128 stands for zero in the data rows.
Some points, one per row:
[100, 172, 169, 75, 63, 131, 179, 169, 121, 36, 84, 84, 255, 106, 46, 188, 190, 72, 180, 255, 112, 65, 119, 161]
[133, 158, 139, 113, 145, 96, 129, 106, 115, 91, 168, 182, 136, 68, 190, 122, 125, 123, 185, 119, 144, 105, 101, 168]
[84, 122, 122, 164, 128, 179, 153, 142, 92, 119, 111, 154, 74, 150, 79, 87, 85, 142, 125, 143, 136, 90, 132, 143]
[156, 142, 76, 124, 149, 97, 144, 170, 151, 153, 150, 54, 220, 118, 67, 151, 105, 114, 173, 154, 147, 135, 112, 161]
[136, 117, 121, 135, 129, 122, 103, 123, 134, 116, 127, 132, 126, 133, 136, 128, 110, 146, 99, 137, 131, 113, 135, 131]
[141, 118, 127, 129, 121, 132, 142, 148, 156, 130, 133, 107, 131, 138, 107, 129, 114, 134, 107, 135, 119, 121, 133, 137]
[127, 124, 114, 155, 130, 99, 94, 127, 128, 117, 129, 143, 79, 104, 142, 122, 105, 141, 85, 113, 157, 125, 127, 141]
[172, 145, 104, 122, 135, 125, 125, 86, 103, 111, 109, 185, 49, 148, 204, 135, 109, 145, 135, 98, 109, 167, 142, 129]
[175, 144, 127, 128, 160, 94, 113, 71, 131, 94, 116, 172, 127, 150, 170, 139, 109, 128, 134, 155, 149, 109, 129, 149]
[140, 142, 132, 138, 119, 118, 138, 100, 138, 132, 138, 137, 142, 153, 132, 129, 130, 128, 139, 135, 136, 135, 128, 127]
[57, 104, 204, 88, 168, 191, 154, 177, 142, 120, 145, 190, 90, 61, 133, 107, 152, 117, 149, 41, 88, 126, 106, 128]
[94, 97, 124, 85, 90, 105, 135, 152, 90, 139, 104, 150, 95, 95, 172, 139, 136, 145, 115, 144, 110, 106, 168, 108]
[111, 128, 148, 119, 99, 129, 172, 106, 113, 105, 85, 123, 181, 156, 86, 139, 184, 99, 136, 215, 128, 136, 135, 130]
[131, 120, 108, 137, 136, 126, 142, 157, 178, 144, 149, 98, 149, 144, 93, 140, 108, 119, 111, 118, 131, 125, 130, 143]
[161, 129, 112, 139, 127, 127, 131, 134, 148, 140, 137, 115, 139, 139, 108, 145, 108, 134, 109, 132, 126, 113, 127, 138]
[146, 135, 102, 137, 139, 121, 142, 163, 159, 163, 149, 69, 198, 139, 54, 139, 110, 129, 162, 141, 140, 121, 121, 139]
[69, 85, 195, 101, 160, 121, 110, 188, 117, 59, 81, 208, 85, 119, 116, 159, 156, 122, 27, 180, 100, 106, 122, 157]
[147, 146, 130, 151, 113, 112, 144, 93, 135, 131, 145, 134, 133, 157, 140, 120, 127, 124, 129, 125, 132, 136, 122, 127]
[142, 115, 117, 159, 114, 76, 48, 140, 127, 120, 121, 152, 116, 134, 175, 149, 98, 159, 57, 145, 123, 101, 159, 134]
[145, 166, 135, 163, 116, 113, 160, 61, 143, 142, 149, 129, 136, 207, 155, 140, 135, 132, 137, 120, 136, 146, 126, 110]
[135, 94, 102, 79, 108, 95, 153, 145, 83, 157, 108, 123, 122, 99, 147, 154, 132, 133, 133, 180, 102, 111, 175, 114]
Here are 12 more points, each followed by its number:
[127, 122, 130, 119, 106, 147, 153, 128, 107, 115, 126, 84, 176, 150, 74, 141, 166, 123, 160, 180, 123, 135, 134, 138] 0
[125, 142, 154, 126, 91, 143, 131, 146, 136, 133, 133, 151, 85, 149, 152, 127, 139, 133, 87, 128, 114, 129, 141, 107] 1
[105, 141, 158, 130, 146, 195, 137, 139, 109, 124, 148, 97, 174, 129, 82, 92, 136, 99, 186, 61, 128, 137, 96, 128] 2
[117, 140, 149, 112, 149, 111, 111, 112, 104, 65, 177, 178, 116, 54, 169, 126, 128, 120, 181, 106, 150, 102, 79, 167] 3
[81, 98, 197, 102, 126, 224, 163, 186, 127, 126, 137, 145, 58, 43, 151, 93, 154, 120, 155, 30, 85, 108, 85, 159] 4
[65, 107, 83, 100, 158, 21, 112, 111, 98, 167, 106, 126, 197, 112, 174, 141, 136, 97, 228, 170, 166, 149, 150, 67] 5
[144, 150, 146, 106, 89, 141, 165, 152, 164, 148, 157, 102, 237, 136, 142, 148, 172, 92, 157, 149, 106, 127, 129, 113] 6
[123, 129, 134, 102, 160, 183, 160, 107, 102, 181, 102, 135, 72, 193, 118, 131, 199, 63, 101, 125, 171, 245, 125, 64] 7
[214, 195, 120, 171, 109, 176, 171, 65, 131, 233, 135, 134, 32, 181, 195, 114, 141, 116, 144, 10, 116, 189, 114, 111] 8
[62, 124, 211, 82, 155, 200, 154, 207, 96, 83, 151, 167, 83, 59, 110, 114, 167, 116, 178, 38, 89, 102, 102, 119] 9
[59, 107, 114, 96, 117, 0, 117, 84, 83, 199, 121, 124, 214, 114, 184, 152, 136, 50, 187, 169, 170, 165, 167, 3] 10
[157, 124, 114, 114, 131, 93, 99, 120, 103, 138, 127, 160, 99, 144, 160, 138, 118, 111, 127, 118, 143, 96, 140, 120] 11
Which three of these numbered points are nearest to each point below by angle, seen from the average point of the first points? Their numbers follow each, nearest first.
[115, 122, 113, 126, 119, 106, 109, 103, 108, 135, 123, 117, 148, 171, 142, 121, 129, 107, 121, 146, 144, 155, 133, 105] > 10 7 5
[65, 119, 70, 115, 138, 34, 125, 100, 86, 169, 126, 125, 209, 111, 154, 138, 121, 90, 190, 172, 184, 156, 125, 66] > 5 10 6
[143, 120, 109, 96, 128, 117, 137, 158, 150, 148, 146, 73, 251, 128, 123, 144, 150, 117, 149, 154, 103, 105, 130, 125] > 6 0 5
[109, 141, 133, 130, 131, 155, 149, 84, 110, 160, 75, 145, 74, 215, 120, 126, 160, 88, 94, 138, 113, 219, 143, 51] > 7 8 1
[95, 125, 103, 132, 133, 69, 126, 108, 99, 157, 116, 128, 167, 129, 157, 127, 126, 130, 136, 145, 153, 136, 149, 89] > 10 5 11
[120, 133, 146, 119, 155, 103, 135, 122, 127, 90, 165, 178, 122, 87, 164, 123, 116, 124, 175, 98, 120, 103, 109, 152] > 3 9 4
[131, 138, 159, 104, 172, 61, 141, 112, 143, 84, 186, 172, 144, 48, 210, 128, 115, 127, 194, 104, 138, 101, 113, 174] > 3 9 5
[114, 146, 110, 145, 128, 72, 143, 98, 156, 135, 134, 168, 170, 145, 180, 174, 118, 142, 120, 129, 158, 114, 125, 88] > 10 5 11
[34, 140, 203, 142, 131, 116, 126, 139, 106, 33, 195, 221, 84, 24, 213, 112, 83, 113, 108, 0, 130, 110, 106, 94] > 3 9 4
[124, 128, 135, 126, 122, 127, 133, 131, 136, 133, 130, 122, 150, 131, 130, 136, 136, 126, 124, 133, 127, 128, 131, 114] > 6 10 2
[138, 129, 133, 124, 129, 138, 114, 150, 148, 120, 128, 84, 189, 131, 120, 150, 150, 126, 129, 155, 123, 100, 130, 134] > 6 0 2
[55, 94, 180, 102, 151, 148, 65, 161, 86, 72, 101, 164, 71, 84, 116, 153, 144, 121, 99, 126, 131, 102, 123, 131] > 9 4 3
[123, 115, 106, 106, 133, 129, 131, 106, 84, 146, 82, 135, 74, 158, 136, 113, 167, 99, 106, 132, 117, 207, 145, 81] > 7 8 1
[130, 141, 108, 150, 120, 143, 137, 122, 125, 127, 146, 126, 150, 135, 95, 116, 112, 124, 140, 113, 135, 115, 111, 155] > 2 8 0
[134, 126, 118, 103, 127, 122, 146, 124, 123, 148, 127, 134, 126, 118, 148, 124, 146, 81, 165, 123, 110, 138, 137, 110] > 10 5 7
[48, 148, 170, 88, 205, 255, 35, 180, 88, 89, 138, 56, 223, 117, 36, 86, 154, 77, 214, 50, 117, 121, 81, 103] > 2 9 4
[122, 134, 154, 143, 142, 197, 129, 136, 131, 129, 150, 96, 182, 128, 83, 116, 150, 112, 158, 79, 99, 133, 101, 130] > 2 9 4
[141, 131, 111, 118, 140, 125, 150, 142, 172, 159, 155, 53, 206, 110, 73, 151, 107, 115, 170, 137, 138, 111, 115, 147] > 6 0 2
[128, 112, 111, 171, 83, 153, 93, 173, 102, 99, 107, 92, 90, 100, 55, 92, 111, 172, 109, 136, 121, 102, 119, 152] > 4 2 9
[62, 105, 125, 93, 126, 34, 107, 116, 99, 158, 86, 119, 210, 131, 199, 155, 142, 96, 172, 169, 178, 144, 166, 44] > 10 5 6
[88, 119, 106, 117, 142, 58, 122, 110, 112, 145, 110, 122, 184, 112, 156, 146, 129, 111, 151, 170, 159, 154, 152, 89] > 5 10 6
[139, 125, 143, 120, 111, 133, 137, 143, 137, 134, 129, 128, 117, 133, 141, 135, 140, 127, 112, 143, 109, 117, 138, 123] > 1 8 4
[231, 164, 122, 111, 125, 161, 167, 80, 163, 161, 126, 121, 41, 149, 186, 123, 185, 96, 117, 42, 91, 207, 118, 111] > 8 7 1
